One turning vector, and how many ticks it has turned
The counts run from 0 to 586.
[119 116 102 111  96 163 100  93 114 158 120 136 135 122 138 162 108 118
  99  94 105 131 138 144 149 115 132 151 102 171 133 154 118 137 187 114
  87 123 180 169 125  58 117 149  75 161 121 117 148 129 101  86 151  97
 118 100 158 121  97 133 158 158 170 169 163 127 156 115 141 120 114 178]
403
[ 88 172  95 122 100 110  94 168 163 115 105 112 122 139  94  95 125 131
  94 161 148 114 157 112 111  86  86 106 143 167 152 127 116 116 156 159
  93  97 141 152 139 124 156 114 130 138 124 189 138 132  96 106 157  80
 101  91  93 111 155  88 101 126 147 115 125 152 159 144 127 117 131 117]
257
[122 140  68 138 164 133 126 118 148 170 131  56  93 130  80 143 150  87
  87 133 148  89  98 118 172 142 149 136 124 131 103 120 112  86 176 156
 110  98 131 106 150 107 142 120  68 139 107 162 102 104 121  99 153 118
 119  99  89 113 120  96 148 153 150 128 114 116  86 122 163 125 145 103]
398
[ 70 129  93 124  75 154 139 127 122 126 106 176 136 107  99 104 124 140
  95 115 121 102 146 121 119 119  92 114 118 157 126  98 151 138 181 128
 135  79 139 156 144  77 103 182 100 163 157 153 142 159 106  85 165 123
 120  90 125 101 147 114 134 132 181 140 166 144 157 173 100 117 120 104]
13
[135 109  91 106 107 162 112  93 157 151 125 121  87  90 130 133 139 142
  99 121  84 160 148 130 157 118 123 125 129 130 117 177 139 124 177  74
 133 133 197 127 112  75 155  88 113 122 121 142 150  63 100  64 131 144
 127  82 141 110 107 123 122 120 145 167 125 114 127 116 148 135 128 155]
533
[139 138  96  99 104 130 112 116 156 139 133 146 133  84 113 150 134 128
  74 126 137 118 204 174  95 149 110 122 104 127 168 132 130 104 159 117
 136 109 145 122 135 142 142 120 122 146 122 207 177 124  72  84  93 141
 146 113  90 114 114 132 156 158 212 144 142 170 136 136 126 141 108 109]
237
[111 154  78 135 120 153 146 162 122 142 131  70 144 116  89  75 117  85
 136 116 125  76 106 125 136 117 131  48 110 133 147  89 165 138 181 139
 132  93 108 106 145  86 119 151 116 103 171 140 167  97 148 143 135 147
 127 119 125 115 145 106 149 133 191 137 153 150 113 118 163 140 111  92]
582
[137 111 101 104 114 141 127 109 156 142 144 166 111  85 114 141 144 128
  82 134 108 115 177 159  60 142 116 116 103 137 134 119 122 107 149 108
 154  96 151 144 113 129 149  91 123 172 108 196 182 146  93  60 112 139
 127  95 115 112 129 120 144 154 195 132 108 162 106 137 128 157 119 143]
238
[137 167  90 141 136 121  85 156 134 123 145  44 162 132  69 120 151  86
 112 135 120  96 165 126 103 103 150  98 124 123 128 120 137 130 156 165
 117  89 122 103 152 129 145 119  82  99 154 194 152  96 122 179 130 135
 133 102  87 166 130 138 135 159 170 127 142 157 132 112 114 184 127 105]
174
[ 98 134 109 135 152 147 150 157 148 121 133 124  93 107 108 102 163 130
 102 156  79 124 130 143 110 110  75  73 133 121 119 107 163 151 149 132
 164  70 123 127 105 120 135 143 101 156 119 182 163 127 137  91 153 101
 119  92 114 173 163 107 102  96 174 167 104 148 126 150 101 164 162 125]
240
[ 93 140 147 117 122 148  78 134 115 129 154 152 130  87 135 115 147 134
 110 135  77 162 132 129 103 119 117  89  96 118 162 117 139 182 149 118
 165  82 142 150  78  94  88 104 106 158 147 165 215 122 100 122 140 151
 120  96 144 115 135 127 101 107 150 156 125 143 180 107 115 162 134 170]
38
[116 111  85 123 130 178 101 133 140 121 138 133  88 102 106 105 164 141
  59 135 110  99 114 119 129 133 120 125 120 151 142 110 113 125 118  97
 118  94 110 138 121 102 152  42 101 159  97 175 153 121 125  66 135 119
 118  64 104  90 151  88 107 120 137 126  93 122 115 121 162 156 160 166]
482
[143 123 114 125 150 171 149 171 181 128 153  76  86  76  95 110 164  96
 107 150  73 125 112 126 134 105 136 100 139 123  93 170 156 141 165 130
 123  95 169 102  87 130 149 127  89 114 116 130 143  90 145 119 147 151
 129 115 129 160 116 125 147 101 173 162 124 119 101  99 166 142 160 139]
156
[103 161 103 137 151 111  57 162 134 141 102  83 117 139 115 150 132 128
  70 145 107 106 146 149 113  84 123 113 131 155 161 160 120 135 113 177
  73  66 132 130 129 110 123 200  70 162 131 144 142 138 138 112 136  70
 122 120  89 155 138 123 130 141 150 140 126 117 167 153  96 177 158 135]
371
[132 104 101 112  86 146 112 113 127 120 143 146 140  92 149 135 110 132
  84  90 141 134 183 120  89 104  97 167  96 155 150 107 123 112 177 126
 102 111 143 142 150 105 131  91  95 142 127 156 134 142 118 114 104 153
 149 121 178 100 130 123 159 194 208 137 144 135 117 142 182 127 140 156]
559
[ 81 212 117 140 129 181 110 164 164 110 144  83 117  81 126 111 125 111
 117 113 114 113 109 124 137 106 116 110 131 144 186 128 156 152 132 153
 144  67 104 136  92 107  97 186 124 112 142 120 173 123 137  96 143 150
 142 121 103 102 125 153 136  71 160 145 138 120 145 103 177 147 139  82]
147
[107 121 122  93 108 125  76 128 127 167 146 126 117 140 107 149 160 149
 108 125  97 152 167 144 133 130 123 118  78 128 149 164 116 142 155 135
  90 110 158 122 114  89 116 149  47 154 133 185 165  96  80 118 129  68
 108 104 130 128 125 120 120 112 166 175 144 140 175 114  83 127 135 152]
221
[106 127  75 140 133 165 162 174 153 137 149 101 110 131  99  77 102 101
 131 122 118  89  99 117 136 115 111  89 122 125 122  71 177 110 189 152
 134  79 104 112 149 123 137 121 118 132 134 123 154 114 159 114 137 127
 128 122 130 108 167  75 143 127 186 120 117 129  91 121 200 137 150 117]
581
[ 95 188 104 133 131 136  83 138 168 144 130  91 133 104 102  74  96 122
  95 100 122 161 151  99 130  86 140 113 112 101 180 122 139 157 161 172
 129  73 114 114 128 108  93 130 116  93 169 159 167  93 130 128 102 139
 105 131 109 114 152 133 105 126 144 107 136 100 160 116 151 147 156  74]
277
[133 156  96 150  69 164 114 136 115  80 100 109 188 102 107 106 143  70
 123 134 133  70 154 107 121 104 133 114 140 152 140 122 135 113 158 147
 116  77 138 167 134 106 124 146  99 120 163 157 128 149 123 152 167 172
 158 104 123 119 121 155 156 146 187 140 171 155 139 108 158 140 112 112]
453
[103 156  95 132 126 124 105 173 144 166 106 134  93 131  83 104 114 105
  90 133 100 110 136 148 124 127 132  46 176 154 162 121 128 135 155 163
  71  83 155 132 140  89 126 195 134 132 124 125 159 110 125  87 157 104
 113 115  99 126 141  90 129 105 179 129 130 137 150 152 125 161 122 121]
102
[105 108  99 109 113 100 108 141 151 172 134 137  98 130  98 114 163 134
  87 154 113 135 188 100 164 120 122 131  98 143 117 153 109 149 170 130
 104 108 154 117 116 108 139 124  60 147 117 179 115 116  86 102 146  66
  94  72  84 125 142  98 107 126 145 149 148 127 163 125  99 101 157 117]
309
[104 153  97 127 123 162  92 168 123 131 153  71 118 119  96 101 141 148
 105 121 113  79 118 130 152 111 134 121  81 144 168 131 156 150  95 119
 104 106  97  93 101 114 145 150  85 125 146 130 130 105 169 135  92 111
 153 131 102 123 143 128 144  84 180 138 135 108 120  89 148 144 144 106]
287
[121 139 118 126 165 138 118 136 160 178 124 126 112  90 109 110  94 110
  72 113 106 145 163 158  79 126 131  98 146 120 129 108 133 121 172 172
 102  80 159 115 137 108 104 172 110 147 124 130 170 136 142  80 121 151
 100 149 125 150 128 104 143 170 189 121 102 145 118 178 136 183 141 118]
476
[ 86 107  93 113  61 159 117 168 108 125 134 131 146 122 114  87 170 150
 123 140 114 116 147 100 175  93 103 128  77 161 129 139 158 129 136  97
  94 101 121 164 105  85 128 136  76 140 148 141 116 130 117 138 148  93
 154  87 135 107 133 112 137 109 182 158 161 136 164  98 155  92 138 160]
116
[117 172 137 104 124 162  95 136 170 141 138 127 135 120 121 177 124 134
  90 128 106 142 152 149 107  97 117 139 130 175 155 145 118 119 144 130
  84 102 201 162 129  88 143 145 109 180 115 115 209 132 100  64 155  97
 106  98 124 109 128 127 143 138 168 157 135 157 164 133 136 145 117 170]
543
[120 102  92 136 103 145 106 135 139 139 141 123 112 112 150  88 133 129
  93 147 110 135 136  84 136  88 126 146 116 145 119 141 122 120 180  92
  84  97 158 147 118 113 162  41  86 130 108 160 127 110 119 114 161 119
 136  87 161 103 133 105 130 141 147 158 129  92 126 105 181 128 170 187]
73
[105 124 114 130 166 171 109 106 156 140 148  83  68  82 134 100 109 141
  76  98 106 149  86 118 166 105 125 158  84 109 145 142 147 138 154 150
 130  93 132 115 104  88  96 148  85 123 132 101 118 112 152  76 113 136
 105 112 133 104 134 136 137 117 146 135 110  78 109 124 196 138 175  98]
94
[131 145  87 141 135 188 131 148 167  99 151 103 108  73 107 107 168 105
  98 135 121  88 118 108 117 133 111 143  86  96 132 115 155 116 137 144
 163  67  78 105  74 158 107 135  93 114 139 194 125 134 136 126 136 142
 143 111 112 135 109 151 139 105 156 140 110 132 106 127 178 134 142  63]
43
[ 94 125 114 121 136 163  98 144 147  95 157 115 105 103 125 108 164 172
  94 134 124 152 150  81 159  78 105 196  98 140 115 141 154 146 148 145
 111  57 110 143  98 110 122 133  45 140 122 170  91 150 136 135 152  86
  88  96 119 124 152 128 104 118 127 156 135 108 155 139 129 118 179 108]
266
[125 134  81 141 125 188 152 134 110 126 153  54 153 106  89 128 150  73
 143 103 118  65  76 121 167 121 141 110 100 127 108 116 168 120 176 136
 158  90 121 130 127  97 111 126  64 126 169 136 125 110 161 151 161 162
 146 114 142 122 126 133 157 129 179 156 135 122 115  74 167 138 139 123]
400
[100 149  91 116 139 118 126 118 136 173 136  92 102 146  74 129  98 114
 105  92 149 130 127 137 135 123 127 118 112 128 126 125 137 120 224 173
 123 110 162 115 178  98 131 156  92 138 121 134 152 100 124  90 145 102
  79  92 131 115 155  70 131 162 177 140 128 139 117 158 136 109 135 120]
206
[132 121 108 126 129 114  77 123 141 170 135 123  92 119 152 181 132 137
  87 120  88 123 144 171 103 137 110 126  88 137 154 182 128 130 148 114
  92 114 166 120 124  71 149 131  63 162 118 171 164 103 124  72 102  74
 139 115 155 152 108 116 149 123 172 187 113 120 147 134 117 172 143 185]
134
[ 85 137 120  99  89 183 114 180 165 114 149 173 132 101 116  97 143 141
 112 154 102 129 143 104 123  84  89  98 130 154 146 134 138 141 151  83
  99  98 153 154  93 106 162  90 135 137 126 124 175 131 116 107 142 104
 143 104 129 100 128 104 130  99 182 149 135 144 147  97 169 103 142 171]
255
[113 111 128 103 149 150  87 153 163 142 149 174  96  84 148 124 123 159
  30 140  91 150 184 109  87  97 127 145 121 142 154 130 105 132 129 125
  88  77 155 144  93 128 127 118  93 173 118 155 152 164 114  80 122 107
 105 120 130 124 119 110 130 147 155 131 119 123 133 154 156 151 152 145]
83
[119 179  97 129 122 134  76 125 146 137 160  77 133 101 108 123 153 106
 116 116 120 119 155 109 159 118 161 143  65 100 174 151 107 134 139 154
 133  83 101 107  97 113  92 132  62 102 155 193 137 110 104 155  97 131
 141 122  93 129 107 172 124 111 150 143 139 113 146  89 143 123 148  77]
417
[110 158  85 117  95 127  78  99 145 167 125 121  87 116 145 133  97 113
 107 109 138 116 147 144 103 142 118 112 103 134 191 114 118 102 167 124
 103 122 135 138 153 106 137  54 142 108 120 188 191 109  99  80  98 134
 139  92 133  93 126 102 141 142 172 154 112 122 152 110 164 130 127 163]
429
